One vector is turned by the same rotation once a tick. Each row is the vector after some number of ticks, and that number follows the row.
The counts run from 0 to 402.
[ 25  22   4  41  11  -8 -22  15  18   7  -9 -28 -34  -6 -16  -1 -33  46
  19  33 -48   4 -38 -40 -23  40 -25  -2  -9  19  13   3 -44  22 -17  36
 -16  20  41  19  19   0 -22  -8 -37  -8   3]	20
[ 43  56  23  69  -1 -58   0  13  27  -9   3 -41 -41  -4  28   0   2  22
  18  23   0  -1 -28 -10 -10  28  -2 -31 -30   2 -17  -2 -24  22 -15  32
  -7  20   4   6  37   4  14 -28  -3  -4   7]	185
[ 41  38  -9  23  -7 -53 -23  36 -13  -7   0 -41 -63 -15 -20  26  26   8
 -16  38   6 -13   3  15   3  -8 -19 -10  14   7 -18   4 -18  28 -20   2
 -35  29  30  -4  37  11  -1 -16   3 -46  -2]	322
[ 16  29  13  18  -3  26 -41  34  19 -11 -11   3 -61  -6  33 -36  33  28
 -26  58  -6 -12 -15 -40 -16   3 -23 -16  -4  13 -26  17  -4  10   3 -37
   8   4  -5 -32  19  28 -27  -8  25 -35   9]	309
[ 17  32  11  24  22 -50 -14  -5  -7   4  -8 -25 -55 -14  14   5 -37  19
  20  36 -24 -10 -30 -43   6   1 -46   3   6   1  29  46  -4  33 -19   9
 -12  -4  41  21  14  -3  -5 -11 -52   1  15]	351
[ 33  31  16  16  19 -48  -6   7   6   2 -10 -59 -56 -14  26  20 -11  15
  11  29  -6  -2 -25  10   6 -14   2 -43  -4  -5  -3  27   3  27 -21  -4
 -11   0  19  19  38  11  24 -46  -9 -38  12]	252
[ 21  57  -1  61   4 -48 -25  38  24   1  -2 -32 -41   6  18 -12  44  19
  -7  42  -7 -15 -34 -18  -4  -8   7  -7 -22  -7 -32  -2 -15  16   9  17
  14  20  19   5   6  -1   6 -33  -8   2 -11]	120
[ 45  37   9  28  14 -60 -22   6  10   1   8 -43 -64   5 -10  30 -23   7
  13  41 -17   2 -32  -7  -9 -11   1 -22 -16  26 -18   5  16  20  -9  12
 -19  15  25  11  29   5  33 -27   5 -26  19]	71
[  0  30  24  21   9 -43  -1   4 -15   0 -18 -41 -57 -28  13 -19  -8  22
  -9  25 -12 -23  -9 -20   7  -7 -57  -5   8 -12  12  47 -19  20   2 -12
  11  18  30   7   7 -13 -23 -22 -46 -19  22]	171
[ 32   2  16   5  16  15 -35  20  15 -14  15 -15 -66 -19  13  -1 -16  25
  -4  -6 -19  15 -29 -16   0  -2 -24 -49  -5  21 -17  10 -21  40   8  -9
 -22  -4  -2 -33  37  62 -16 -15  10 -48 -12]	63
[ 16  53  34  34  20  -1 -11  16  21 -10 -35 -17 -47  23  28 -22 -11  30
   8   5 -17 -10 -34 -49 -21  12 -38 -35  -9 -19  18  31 -23  29   9 -18
  12 -10   4   7  10 -13 -35 -26 -41 -10  -4]	35
[ 34  32 -22  28  18 -17 -36  40   3 -19  -8   8 -54 -11 -19   2  10  19
   4  10  -6 -12 -12 -23  11 -30 -23  -2  10  15  23  29 -21  39 -11 -13
 -22 -20  34 -15  33  33 -11   1 -26  -4 -39]	209
[ -7  14 -13  17   9 -27 -32  11   9  -2 -12  -4 -62 -23   8 -18  -9  -1
  20  31   2 -43 -36 -24   9 -26 -43  29  16 -16  -5  50   1  23 -24 -18
 -13  -1  12   1   1  47 -26 -31 -44  -9  -8]	356
[ 36  19 -22  27   0 -41 -21  32  -1  20   3 -35 -63 -16  10  -1  32  26
  -5  71   4 -11 -11  -3   2   8  11  15   2  19 -35  13   1  16 -21  10
 -18  32  12  -6  32  28  -1 -19  12 -27  16]	256
[ 13 -15   2   4  33 -11 -25  15  38  28   5 -14 -59  15  17  20  -4   9
  14   5 -39  -6 -30 -25   9 -13 -20 -30 -35 -14 -21  41  -7  60  -9   5
  -5  -5  18   2  -5  51   4 -30 -40 -33  -7]	198
[ 22  26   7  26  20 -61 -12   1  17   8  -9 -25 -55  -3   3  19 -42  -6
  37  39 -22 -18 -39 -29   1 -12 -18   0  -6  -1   6  40   5  12 -33  11
 -12  10  35  32   7  -1  16 -30 -41  -7   4]	350
[ 21  47  -6  31   1 -39 -24  18  12 -31   0  -4 -62 -27   1  -8 -31 -17
  35  46  22 -30 -34  -8  -8 -12 -14   8  12   9 -10  19   3   4 -53 -11
 -32   0  -5   3  37  45  -8 -25  -4 -17 -16]	93
[ 26   9   8  50  16 -58 -19  -9  27  24  25 -38 -43  -4  -8  14 -27   2
  15  -5 -14 -19 -38 -14  -8   6 -15 -21 -29   2 -43  -2 -14  26  -4  27
  -7  38  10   8  13  26   5 -38 -36  -9   2]	267
[  5   1 -19  23  16 -18 -20  -3   2  27   6 -31 -75 -22  18 -11   3  49
  15  40  -5 -23 -31 -51   7 -14 -15   3   1  27   5  25  32  44  18 -10
  -2   2  21  -5  27  46 -18 -12 -20  -6  12]	8
[ 20  17  27  10  24  22  11  43  22  22 -29 -40 -53  -8  46 -11   6  42
 -19  21 -28   5 -10 -14  -8  14 -10 -53  -6  19 -10  14 -28  18   8 -17
   8   1   8 -12  31  23 -25 -30 -39 -34  -2]	248
[ 40  45  -5  50 -14 -36 -38   3   2 -16  15 -19 -56   6 -13  -7  40  13
  -4   0  19 -21 -23 -23 -12   3 -37 -21 -18  -1 -32   6  -2  35   3  -2
  -3  22   0 -26  22  27 -13 -10  20 -27   7]	125
[ 15  -4 -17 -12  19  -8 -46  34   8  -3   1   6 -79 -19  -6   1  -8   8
 -10  26 -35 -12 -28 -40  16 -45 -27   3  13  31 -12  33  -1  14   3 -30
 -16  -1  26 -23  -3  54 -12  -6 -23 -14 -27]	144
[ 41  36 -29  27   5 -44 -44  40  -1  -1  -1 -11 -65   1 -44  22  23   4
 -15  46  -5 -23 -12 -18  -6 -25 -16  13  15  36 -16  19  -2  14 -18  -4
 -24  24  33 -13  20  14 -10   4  -6 -20 -20]	142
[ 21  12  20  26  13 -16 -10  24  36  24  -5 -53 -48  -6  33   4 -12  29
   6  55 -23   7 -33  -4 -24  23  16 -36 -19  10 -48  -9  -6   5 -11   5
   1  22  -6   9  23  25   5 -50   5 -39  11]	250
[  3   6   0  31  29  -8 -30  39   2  11  -6 -42 -62 -13   6  -7  36  54
 -24  18 -33  -2 -18 -11   0  -9 -22 -26  -3 -24  -4  28 -17  51  27   1
  10   7  34   7   3  -3 -20 -39 -33 -25   3]	384
[ 28  68 -12  44  -3 -36 -22  42  11 -12 -24  11 -41   6  -8 -11  10 -13
  11  26   4 -41 -23 -35   0 -15 -33   9   5   4   3  31 -20  16 -34 -27
 -17   4  15 -11  21  23 -26  -8 -34   5 -26]	28
[ 51  43 -12  36   8  -8 -15  43  43  17 -16   4 -36  25 -14  -1  -2  12
  16  44   1 -19 -24 -44 -21  16   2  -3 -17  42 -22   8  -6  16 -42  -1
 -20  12   2 -12  39  41 -10   4 -12  -2 -32]	278
[ 32   4  10   6  39   4 -16  34  21  24  -9 -48 -67 -10  29   9 -15  42
 -14  40 -45  17 -31 -31   2  -2  22 -35  -5  34   2  12  -3  16  11  -1
   5  -8  27   5  22  25   2 -22 -16 -19  -2]	68
[ 13  20 -11  15  15  -5 -32  37  14   6  -3 -21 -81 -10   6   2  19   3
 -15   9   6 -19 -26   2   9 -38  -5 -29   6  -2 -34  12   0  35   5 -37
 -10   4  -1 -16  24  60  -8 -43  -4 -40 -35]	61
[ 18  35  12  22  19 -13   7  55  39  13 -25 -27 -52  -5  38  -3  16   8
   5  21 -11 -16 -19   3   4  -8  15 -21   3 -10 -20  12 -31  15 -22 -12
  -7   9  -7   0  22  42  -9 -47 -44 -20 -33]	181
[ 18   0 -22  58   4 -21 -67   2   7 -22  29 -17 -50 -31 -28  -2  -7  33
  15  25 -13   3 -55 -19 -17  11 -21  10 -11   1 -20 -10 -15  35 -14  34
 -32   6  28  -5  22  34  -6 -15  11 -13 -12]	206
[ 25   8  12 -13  13  15 -30  13   5 -22 -13  -6 -67 -20  26 -12 -53   8
  21  51 -12   3 -34 -29  -7  11 -34 -13   6  29  10  23 -14  10 -33 -21
 -25 -18   5 -13  37  36 -19  -4   1 -42   0]	161
[ 15  28  12  31  12 -34 -18  39  10  15 -16 -50 -50  18  -1   8  41  30
 -16   9 -22 -16 -16 -16  -7 -15 -21 -26 -12 -30 -18  30 -21  52  11   4
  12  18  28   7   1  -9  -7 -37 -40 -26   1]	383
[  6  18  13  29  20  -7 -36  -2  -2 -29 -24 -39 -54  -8  23  -7  -9  33
  10  34   3 -11 -40  -3 -13  -7 -33 -12  -2 -39  11  33  12  50  -5 -11
 -11 -19  16  14  22   5  -9 -54  -8 -38   7]	40
[ 28  16  12  12  34   1 -26   3  39   6 -13   8 -46   5  35  -2 -35  32
  29  31 -43   2 -50 -66  -8   6 -17 -15 -26  24  10  29   4  22 -12   9
  -9 -24  18   3  11  37   2  -6 -20   1   2]	281
